Some points:
   0.05  -0.04  -0.18  -0.57   0.78  -2.01   0.59   0.00  -1.41  -1.00   0.15  -1.66   0.64   0.36  -0.26  -0.95  -0.07  -0.93  -0.22   1.12   0.15   1.74  -0.55  -0.18
  -0.88   1.26   1.37   2.03   3.09   1.71   1.34  -0.60  -0.46   0.17  -0.35  -0.02  -1.04  -0.66   0.46  -0.47  -0.57  -1.60   0.71   0.90   2.51   0.83   0.12  -1.14
  -0.26  -0.98   1.13   2.26   1.26   2.02  -0.09  -0.63  -1.10  -1.13  -1.36  -0.44  -0.92   0.09  -0.35  -1.15  -1.05   0.59  -1.09  -0.91  -0.45  -1.72  -0.37  -0.61
   0.59   1.58   0.01   0.68   1.91   1.54   0.96  -0.18  -1.38  -1.67  -0.18  -1.35  -0.26  -0.63   0.05   1.17   1.37   1.61   0.33  -0.57  -0.99  -0.44  -1.71   0.32
   0.04   0.43  -0.82  -0.84  -0.62  -0.22  -1.32  -0.25  -0.68  -1.62  -1.04  -0.77  -1.39  -0.99  -1.70  -0.04  -0.12   0.46  -0.05  -0.53   0.82  -0.29  -0.64  -0.57
  -0.50  -0.64  -0.84  -1.10   0.42   1.78   1.21   0.71   1.32   0.25   1.99   0.66  -0.48   0.50   0.02  -0.21  -0.49  -1.22  -1.05   0.32  -0.99  -1.24  -0.91   0.05
  -0.58   0.23  -0.77  -0.11   0.21  -0.12   0.84  -0.16   1.66  -0.04  -0.01   0.93  -0.57   0.48  -0.79   0.65  -0.02   1.60   3.10   0.62  -0.21   1.15  -0.36   0.02
  -0.08  -1.03  -0.74  -1.34  -0.79   0.25   0.49   0.84  -2.06   0.35   0.13   1.50   0.53  -2.21  -0.56  -0.60  -0.99   0.31  -0.15   1.19   0.21   1.32  -0.27   0.70
  -1.05   0.11  -0.02  -0.31  -0.31  -0.62  -1.34   0.54  -1.36  -1.24  -1.41  -0.97  -0.39   1.12   0.48  -0.45  -1.99  -0.95   0.39   0.03   0.45  -0.40  -0.05   1.14
  -0.44  -1.24  -0.73  -1.09   0.42   1.46  -0.11   0.10  -0.42  -0.16  -0.43  -1.57   1.52  -1.13   0.78   0.17  -0.02  -0.77  -0.78  -0.56   0.19  -0.61   1.01  -0.04
  -1.17  -0.27  -0.42  -1.14  -0.05  -0.90  -0.74  -1.70   1.00  -0.10   1.14  -0.42   1.42  -0.51   1.52  -0.56  -0.32   1.47  -0.34  -0.97  -0.17  -0.79  -1.06  -0.75
   0.47   0.21  -0.87  -0.57   0.12  -0.04  -0.84  -0.82  -0.62  -0.37  -0.22  -1.82   0.07  -0.64  -0.33  -1.12  -0.37   0.00   0.82  -0.10  -1.51   0.17   3.53   1.94
   0.35  -0.84  -0.77  -0.74   0.96  -0.71  -1.52  -0.93  -0.05   0.93   0.26   1.53   0.58   0.87   0.87   1.04   0.72   0.23  -0.22   0.16  -0.54  -1.11  -0.75  -0.70
  -0.50   0.05   0.42  -0.15  -1.85   0.80   0.17   0.28  -1.43   1.27   1.05   0.17  -0.58   0.90   1.88  -0.05   1.32   1.83   1.68   0.59   1.67   0.63  -0.32   0.22
   1.44   0.57   0.17   0.29   1.12   0.01   2.67   1.85  -1.21  -0.27   0.33  -1.30  -1.16  -0.40  -0.84   0.11  -0.44   0.00  -0.62  -1.16  -1.05  -1.03  -0.07  -0.61
   0.33   1.19   1.45   1.63   0.07  -0.97  -0.05  -0.40  -0.66  -0.83  -0.31  -0.51  -0.42  -1.75   1.41   2.90   1.40   1.04   1.19   2.16  -0.29   0.34   0.86  -0.48
  -0.48  -1.03  -0.37  -0.07  -0.50  -0.88  -0.43   0.42  -0.57   0.30  -0.38   0.36  -0.27  -0.18   0.01  -1.46   2.87   0.66   1.03   0.22  -0.82  -0.60   0.94   1.57
  -0.89  -0.19   2.15   1.27  -0.01   0.73   1.29   3.05   1.88   1.89  -1.11   0.29   0.29  -1.22   0.53  -0.37   0.46  -1.50   0.43  -1.88  -0.83  -0.55  -0.08  -0.34
   1.48   0.01   1.52  -1.59  -0.11   0.48   0.59  -0.10  -0.02   0.36   0.48   0.30  -0.66  -0.82  -1.20  -0.23  -0.10  -1.36  -0.23  -1.96  -0.22   0.02  -0.88  -0.78
  -0.76  -0.67  -0.06  -1.09  -1.05  -1.45  -1.32   0.83   2.20   1.56   0.63  -1.68  -2.43  -1.00   0.29   0.22   0.37   0.36   0.16   1.38  -0.11  -0.29  -0.86  -0.58
   0.31   0.24  -2.01  -0.99  -0.24   0.38   2.60   1.86   2.80   1.91  -0.63  -0.87  -1.42  -0.10   0.08  -0.61  -0.47   0.22  -0.97   0.26   2.10   0.11   1.12   0.45
  -1.33   0.10  -0.48  -0.86  -0.54  -0.91  -0.79  -1.03  -0.49   1.51   1.88   2.33   1.18  -0.71  -0.24  -0.87  -1.96  -0.95  -0.08  -0.87  -0.64  -0.87  -0.57  -1.19
  -0.04  -1.97  -0.68  -0.82  -1.06   0.25   0.06  -0.55  -0.47   0.17  -1.53  -0.16   0.80   0.73   1.49   1.84  -0.10  -1.47  -1.09   0.24  -0.90  -1.46  -1.84  -0.62
  -0.24   0.61   0.81  -1.25  -0.20   0.13  -0.19   0.16   0.43   0.29   1.03   0.87   1.06   0.78   0.02   1.23   3.41   2.11  -0.28   1.55   1.10  -0.49   0.31   0.07
  -1.34   0.57  -0.77  -0.95  -0.08   0.86   0.08   0.97   0.76  -0.43  -0.64   0.51  -0.05   0.51  -0.22  -0.36  -0.96  -0.21  -1.30  -0.24  -0.04   1.18   2.12  -0.06
   0.94   1.58   3.18  -0.60  -0.18  -0.84   0.29  -0.07  -0.19  -1.73   0.03   0.01   0.70   0.97   0.20  -1.18  -2.03   0.13  -0.84  -0.25  -0.95  -1.29  -0.29  -0.58
   0.54  -0.96  -0.21   0.43   0.27  -1.77   0.19  -0.23  -0.48  -0.52   0.92   2.37   1.10   1.14   1.23   1.40   1.20  -0.11  -0.04   0.09   1.65  -0.78   1.10  -0.24
   0.02   0.91   0.92   1.15   1.10  -1.22  -1.02  -0.62   0.94   2.28   2.44  -0.74  -0.77  -0.34  -0.55  -0.21  -0.50  -0.48  -0.57  -1.51  -0.49  -0.62  -1.28   0.27
   1.33  -0.10   0.02  -0.62  -0.90   0.24  -0.98  -0.95   0.03  -0.07  -0.02  -0.87  -0.91  -0.66  -0.16  -1.16   0.22  -1.33  -1.24   0.32   0.51   0.29  -0.05  -0.09
  -0.06  -0.39   0.02  -0.61  -0.71   0.42   0.26  -1.64  -0.02  -1.32   0.08   0.58  -2.23  -1.09   0.09   0.82  -0.69   0.17  -0.66  -0.13  -0.51   1.10   2.33   1.45
   0.14  -0.19  -0.75   0.54  -0.35  -0.38  -0.42  -0.86  -0.36  -0.33  -0.18   0.13   1.30   2.20   2.06   1.53   0.40   0.00   0.50  -0.13   1.25   0.61  -0.10   2.25
   1.21   0.49  -0.45   0.59  -0.22  -1.63  -0.06  -1.04  -1.43   0.01  -1.76  -0.55  -1.21   0.26  -1.36  -1.51  -0.17  -0.38  -0.67   0.76   0.31   1.12  -0.36  -1.25
  -0.88   0.04  -0.80  -1.23   0.99  -0.46   1.00   1.44   1.03  -0.50   0.38   0.22   0.81   0.80   0.51   1.09   0.59  -1.72  -0.31  -0.57  -1.56  -0.66  -0.43  -0.83
  -0.37   0.35  -0.01   0.07  -0.60  -0.24  -0.53   0.14  -0.02   0.11  -0.59  -0.24   1.27   2.28   1.57   2.68   1.31   1.80   0.58   0.88   0.14   0.89   0.04   0.04
   0.44  -0.12  -0.57  -0.18  -0.30  -1.01  -1.73   0.03   0.41  -2.01  -1.64  -0.28  -0.36  -0.34   1.03  -0.85   0.63  -0.08  -0.02  -0.17  -0.06   2.23  -0.87  -1.36
  -0.11  -0.94   0.47  -1.88   0.50  -0.29   0.07  -1.97  -0.85   0.92  -2.12  -0.64   0.12   1.05   0.50   1.65   1.04   1.65   2.12   0.36   0.45   0.75   1.35   0.49
   1.12  -1.10  -1.01   0.72  -0.30   0.68   0.89   0.11   1.26  -0.30   0.67  -0.32   1.59  -1.53  -0.68  -0.37  -0.68   2.04   2.60   2.09   1.86  -0.09  -0.64  -0.76
  -1.22  -0.03  -2.07   0.59  -1.43  -0.57  -0.51   0.05   0.08  -0.21   0.74  -0.09   0.19   0.02  -0.67  -0.25   0.86  -0.58   0.41  -0.40  -0.91  -1.17  -0.17  -1.96
   1.18   1.11   0.60   1.03  -0.29   0.70   0.04   0.15  -0.65  -1.17  -0.66  -1.02  -1.49  -0.88   0.92   0.68   0.56   0.60  -0.62  -2.25  -0.59  -0.84  -0.46  -1.01
   0.20  -1.27   0.91   1.51   2.36   0.41   1.43   0.51   1.72   0.08   0.00   0.56   0.57   0.02  -0.33  -1.24  -0.17   0.75  -0.84  -1.34  -1.25  -0.39  -0.77   0.34
  -1.53  -0.36   0.11  -0.39  -0.60  -1.27  -0.69  -0.36  -0.51  -1.43  -0.25  -0.34  -0.07  -0.70  -1.15  -0.09  -0.20  -0.26  -0.75  -0.33   2.24   1.55   1.54   4.25
   0.07  -0.22   0.90  -0.30   0.22   1.17   0.12   1.28   0.54  -0.77   0.55  -0.06  -0.43   0.51  -1.84  -0.74   0.38   0.29   3.57   2.39   1.67  -0.61  -0.41  -0.79
There is one direction along which these points spread out most. Take the direction at right angles to it along which they spread out most. Go by this last direction. For each point below, how far along it does it lie, from 0 to 99? 50 is the average, and the first point above lies past it. One standard deviation of the points above along it is 16.
   0.34  -0.87  -0.15   0.72  -1.30  -0.08   0.77   1.09   0.88   1.45   1.51   0.56   1.57   1.79   0.07   0.57  -1.15   0.18  -1.09  -0.08  -1.21  -0.02  -0.20  -1.27 24
   3.93   3.73   0.47   0.01  -1.32  -0.58  -0.82  -0.63   0.47   0.02  -1.19   0.95   0.78  -0.32  -0.47  -0.68  -0.82  -1.14  -0.12  -0.40  -0.43  -1.89  -0.97   0.58 56
  -0.98  -1.39  -0.15  -0.66  -0.55  -1.18  -1.42   0.37  -0.94   0.15  -0.41   0.93  -0.32  -0.25  -0.13   0.56  -0.30   1.30  -0.41  -0.39  -0.24  -0.56  -0.64  -1.08 46
   0.56   0.41  -0.24  -0.04   1.05   1.03  -0.57   2.88   1.10   2.15   1.10   0.80   0.68  -0.24  -1.09   0.29  -0.81   0.57  -0.28   0.20   0.52   1.53   0.55   0.88 39
  -0.88   0.86  -0.03   1.29   0.88   2.43   1.45   0.24   0.37   0.17  -0.06   0.70   0.69   0.75  -0.55  -0.18   0.55  -0.60  -1.51  -0.34  -1.62   0.38  -1.53   0.54 39
  -0.99   0.29   0.12   0.48  -1.27   0.20   1.16  -0.43   0.08   1.20   0.03  -0.16  -0.87  -1.13  -0.75  -0.65  -0.64  -0.50  -0.09   0.89  -0.24   1.09   0.51   1.15 61
   0.25  -0.85  -0.14   0.96   0.66  -0.64   0.81   0.23   0.48  -0.34  -0.47   0.85  -0.38  -0.83   0.19  -0.92  -0.80  -0.68  -0.30   1.00  -0.21   0.23   0.54   1.45 60
  -1.24   0.66  -0.88   0.66   0.44   0.50  -0.92  -0.50  -0.85   0.06  -0.84  -0.33  -0.91  -0.69  -1.16  -0.47  -0.79  -0.96  -0.03  -0.44  -0.89  -2.08  -0.99  -0.26 57
   1.00   1.06   2.47   2.35   2.00   1.70  -1.45  -1.01  -0.49   0.27  -0.62  -1.06  -0.04  -0.22  -1.07  -0.50  -0.24  -0.32  -0.65   1.71   0.79   1.18   0.94  -0.88 67
  -1.02   0.35  -0.36  -0.14  -1.63  -0.32   0.24  -1.43  -0.43   0.51   1.03   1.15   1.78   1.33  -0.43  -0.42   0.65   0.16  -0.47  -0.97   0.44   0.36  -0.06  -0.95 40
   1.09   0.19  -0.89   0.34  -0.13   0.47  -1.32   0.26  -0.07   0.05   1.95   1.83   0.80   2.25   2.60   0.21   0.45  -0.57   0.66  -0.29  -0.06   1.24   1.23   0.69 39
   0.46  -1.55   0.00   0.65  -1.17  -0.75  -0.63  -0.76   0.36  -0.49   0.16  -1.15  -0.15  -0.03  -2.28   0.10  -0.29  -1.77  -0.55  -1.45  -0.03   0.91   0.77   1.09 72
